(in the rows, 128 means zero)
The rows of D fall into 3 groups, which share some directions, and each row is roughly a mix of its group's hidden directions.
D:
[[122  88 145 156 100 162 121 131 154 184 131  99 200 169 115 151 105 113
  143]
 [116 173  95 136 157 150 116 129 151 109 186 181 167 173 139 164 120 149
  107]
 [139 141  97 153 148 168 117 145 140 107 195 177 172 168 152 169 119 136
  112]
 [118  91 156 130 146 136 164 141 110 145  99  93 109 122 133 150 221  90
  127]
 [ 94 132 172 115 190 110 154  99 135 144 117  87 109 132 155 127 198 123
  157]
 [ 99  96 169 126 132 118 155 120 118 164  64  78 105 106 126 115 176  95
  158]
 [118 102 140 181 127 173 139 147 144 164 139 131 198 169 149 176 136 104
  131]
 [104 114 143 149 175 163 164 136 114 135 144 142 138 158 154 172 207  94
  128]
 [128 172 114 120 107  92  95 104 159 113 125 135 126 115 117  87  44 173
  139]
 [101 114 126 193 130 176 146 155 122 143 126 172 177 154 158 173 127  94
  134]
 [125  86  93  70 104 122  93 142 141 116 131  84 135 137  61 153 141 169
  140]
 [179  59 163 124 105 159 139 133 102 172 135  80 134 126 127 107 142  82
  129]
 [120 178 121 157 165 143 133 125 141 121 178 178 169 171 166 168 129 137
   99]
 [ 84  81  83 109 123 172 130 164 104 115 110 149 126 137  85 171 173 109
  146]
 [172 109 106 171  94 150 133 174  88  94 143 179 134 119 145 165 114 118
   85]
 [148 117 108 153 129 161 155 168  83 104 137 178 113 121 146 163 177  88
   85]
 [125 107  73 136  79 147  99 166 144 102 133 151 160 147  76 172  98 155
  120]
 [138 129 100  67 143 113 129 132  80  84 129 142  56  91 113 109 161 131
  116]
 [137 190 161 160 137 106 139 101 125 149 118 155 130 109 188  86  73 117
  109]
 [130 144 186 154 156  97 166 105 124 144  92 103  90  98 174  95 164 100
  135]
 [140 177 118  67 123  78  99 101 123 122 140 123 120 118 115 105  75 181
  100]
 [161  69 105 110  67 134 100 155  99 119 110 113 117  92  99 107  75 132
  145]
 [113 103  68 104 117 150 100 151 147  84 158 145 135 156  66 166 137 162
  142]
 [116 186 131 156 184 127 136 116 136 109 170 178 145 146 194 145 122 142
  121]
 [113 100  81  67 126 146  79 142 118 123 159 123 167 143 105 152  87 170
  153]
 [135 147  98  66 146 103 122 123  90  78 134 147  59  93 113 104 144 146
  117]
 [151  65  94 138  90 175 104 172  99 122 148 145 167 131 125 154  83 123
  140]
 [122 176 104 142 167 139 123 114 171  91 194 171 139 174 130 147 137 155
  119]
 [ 76 103 103 131  79 142 130 153  95 146  58 153 141 119  83 154 108 110
  131]
 [122 167  83  99 156 114 116 127 149  65 169 159 102 143 103 149 160 173
  112]
 [108 105 164  99 118  99 125 104 134 170  75  60 116 104 113  90 121 127
  168]
 [157 101 136  80 112  94 126 122 117 117 104  73  68  89  93  90 156 134
  133]
 [ 97 103 111 163 133 171 158 165 110 120 109 164 129 139 122 177 192  85
  122]
 [117 163 143 119 200 121 152  99 145 104 164 132  92 145 151 124 201 127
  133]
 [137  73 123  97  76 124 122 141 118 141  82  79 104 104  63 112 141 117
  135]
 [165 134 143 140 121 150 109 113 136 164 181 131 187 157 160 113  56 128
  119]
 [143  77 102  58  99 121 102 139 108 118 118  85  98 105  70 114 133 145
  141]
 [130  80 144 109  94 113 133 132 111 140  68  79  86  86  94  93 139 110
  155]
 [128  56 106 107  74 145 113 159  97 132  87 107 119 100  81 124 108 117
  153]
 [174 152 116 127 135 143 105 121 139 123 208 153 169 160 151 131  79 150
   98]
 [195 125 139 165  98 118 115 135 118 113 149 138 131 100 172  95  51 136
  121]
 [ 67 104  85  94 109 131 114 141 131 110  79 129 105 119  61 133 138 138
  170]
 [108  68  84 107  97 146 108 160 134 102 114 114 125 135  58 163 150 145
  155]
 [102  86  82 114  98 156 106 158 146 118 128 125 158 159  60 178 139 147
  139]
 [143 149 110  79 160 109 135 124  81  80 142 153  59  94 137 107 159 133
  108]
 [136  75 100  60  94 126  98 139 110 124 116  87 108 107  70 113 118 144
  149]
 [120 188 154 184 127 100 145 108 139 130  96 163 116 104 173  91  80 118
  125]
 [127 180 108 148 119 120 103 111 155 109 152 173 147 139 135 106  41 159
  131]
 [114 163 108 111 173 115 125 114 173  82 173 134 112 161 107 154 184 167
  126]
 [146 116 104 128 146 122 132 148 148  63 161 127  95 139 106 169 206 155
  116]
 [150 110 149 165  75 107 147 149  77 131  67 139 107  82 142 122  98 107
  104]
 [ 84  92 133 111 117 111 136 131 128 129  58  88  90 101  87 121 167 123
  172]
 [136 163 133 122 106  91  96  96 167 132 130 113 139 126 116  86  46 172
  140]
 [ 63 182 100 116 151 102 111 106 165  97 124 158 128 148 105 139 110 179
  152]
 [142 128  92 128 105 150  87 140 133 119 168 159 172 140 132 128  39 155
  138]
 [151  77 126 107  77 113 123 144  99 123  79  94  85  81  90  98 118 121
  138]
 [136 121  91 138 144 174 116 155 128 109 191 169 173 169 140 181 132 136
  113]
 [124 120  77 119 102 167  94 147 133 122 166 167 177 163  97 156  76 145
  121]
 [116 162 110 103 105  90  96 104 155 110 111 127 109 110  94  83  60 170
  148]
 [168 181 138 110 136  77 121 105 124 102 140 132  85  91 157  79  95 153
  102]
 [124  79 126  73 104 116 116 126 119 137  91  70  93 100  77  97 140 129
  160]
 [197 108 135 119 132 130 138 146  64 106 153 137  92  88 175 110 134 108
   97]
 [ 83 110 150 167 153 153 158 136 146 155 111 119 160 162 137 178 194 103
  143]
 [ 63 152 127 144 182 145 129 113 158 133 148 151 171 175 149 166 138 143
  164]
 [152 191 131 106 171  92 133 103 145  98 173 135 101 138 141 130 169 157
   81]
 [ 65 138  93 153 101 148 119 128 166 118 104 169 145 157  69 139  95 136
  161]
 [138  89 141  87 106 102 129 123 113 132  83  71  77  89  91  93 152 123
  145]
 [164 171 168 142 135  75 155 107 128 117 110 113  74  93 155  95 156 123
   89]
 [127 111 162 127 140 108 165 122 119 132  88  89  76 106 121 119 212  99
  125]
 [111 118 143 211 122 163 159 152 119 141 105 169 155 136 165 157 133  83
  129]
 [189 153 164 150 132 102 155 119 107 122 131 129  85  89 177  88 138 103
   87]
 [163 177 171 167 149 119 141 101 142 155 163 137 155 142 192 110  99 120
   97]
 [ 90 106 139 104 119  95 131 119 134 132  59  78  88  97  92 106 151 133
  171]
 [127 193 163 155 136  91 140  97 131 144 100 143 115 100 177  81  81 122
  118]
 [126  84  85  79  92 120  94 150 128  99 114 100 114 116  62 137 122 166
  149]
 [112 123 146  67 138  85 112  93 143 138 108  64 101 114 101  92 131 160
  164]
 [136 204 161 150 172  95 144  94 147 127 156 146 130 142 181 124 133 142
   93]
 [ 78  87 118 108 114 120 129 135 136 123  66  94  99 113  72 131 165 130
  176]
 [124  83 128 121  83 120 143 149  93 126  60 107  83  87  87 121 154 103
  130]
 [132 159 158 200 140 125 172 135 115 125 113 168 126 127 178 154 159  97
   89]
 [111 133  71 129 121 151 104 145 160  84 167 167 149 167  82 169 124 162
  128]
 [130 173 135 122 116 120 109 104 119 165 128 150 158 121 156  88  32 131
  117]
 [174 183 144 158 153 119 133 111 139 116 187 161 138 139 185 116 102 136
   91]
 [154 153 105 154 142 149 145 154  93  91 163 197 118 126 164 154 143 110
   78]
 [100  85 115 133 147 179 151 158 102 132 130 143 140 151 122 179 199  91
  134]
 [177 147 114 162 139 153 132 144 118  97 195 181 143 147 166 150 122 124
   84]
 [146  82 101  59  97 118  98 138 111 116 120  87  99 103  71 109 121 148
  142]
 [178 173 156 146 123  94 117 100 145 133 154 123 133 116 170  84  61 148
  106]
 [181 142 140 114 169 137 143 123  81 112 191 153 109 127 182 123 149 116
   88]
 [178 175 175 147 157  96 141  99 131 132 162 123 120 119 195 100 118 133
   97]
 [101 121  71  98 103 160  90 142 133 127 146 160 168 157  79 149  77 149
  136]
 [146 187 173 141 180  94 148  93 142 133 158 123 125 139 187 122 150 139
   99]
 [137 172 142 185 160 143 151 122 154 122 174 167 153 167 168 156 153 118
   95]
 [114 107  77  97 125 132 111 151 146  79 144 127 116 147  66 173 176 163
  133]
 [120  98  92 106 151 168 140 168  75 103 143 162 116 127 134 172 189 105
  115]]

Here is one row of each group, with its name. Which group are the others in?
[119  95 172 148 102 133 138 120 113 189  75  92 145 109 144  96  93  91
 158]
W
[103 182 149 170 177 137 146 107 158 142 157 159 166 166 178 148 138 122
 121]
K
[140  90 135 108 148 144 158 150  82 125 123 116  95 115 132 150 218  91
 109]
G

[165 167 139 123 180 122 131 118 102 112 188 155 126 123 204 124 123 137
 100]
G
[181  89 154 110 140 115 136 123 133 114 142  66  77 102 130  92 182 120
 144]
K
[187 146  98 133  78 120 110 148 109 101 142 163 117 101 123 109  68 137
  79]
G
[130 163 138 131 185 129 151 119 137 117 176 139 131 162 157 166 201 131
  92]
K
[103  88  80 116 101 161 106 158 143 118 136 132 161 163  64 179 138 144
 139]
W
[ 79 110 121 104  93 123 106 119 141 163  73 101 145 122  82 108  78 136
 174]
W
[158 136 164 120 152 100 161 118 101 121 115 106  66  92 156 102 190 104
 104]
G
[ 88 122 146 100 159 135 114  93 175 167 129  78 144 146 118  92 126 130
 195]
K
[190  74 164 116 111 141 143 131  92 159 132  82 108 106 137  97 150  84
 114]
G
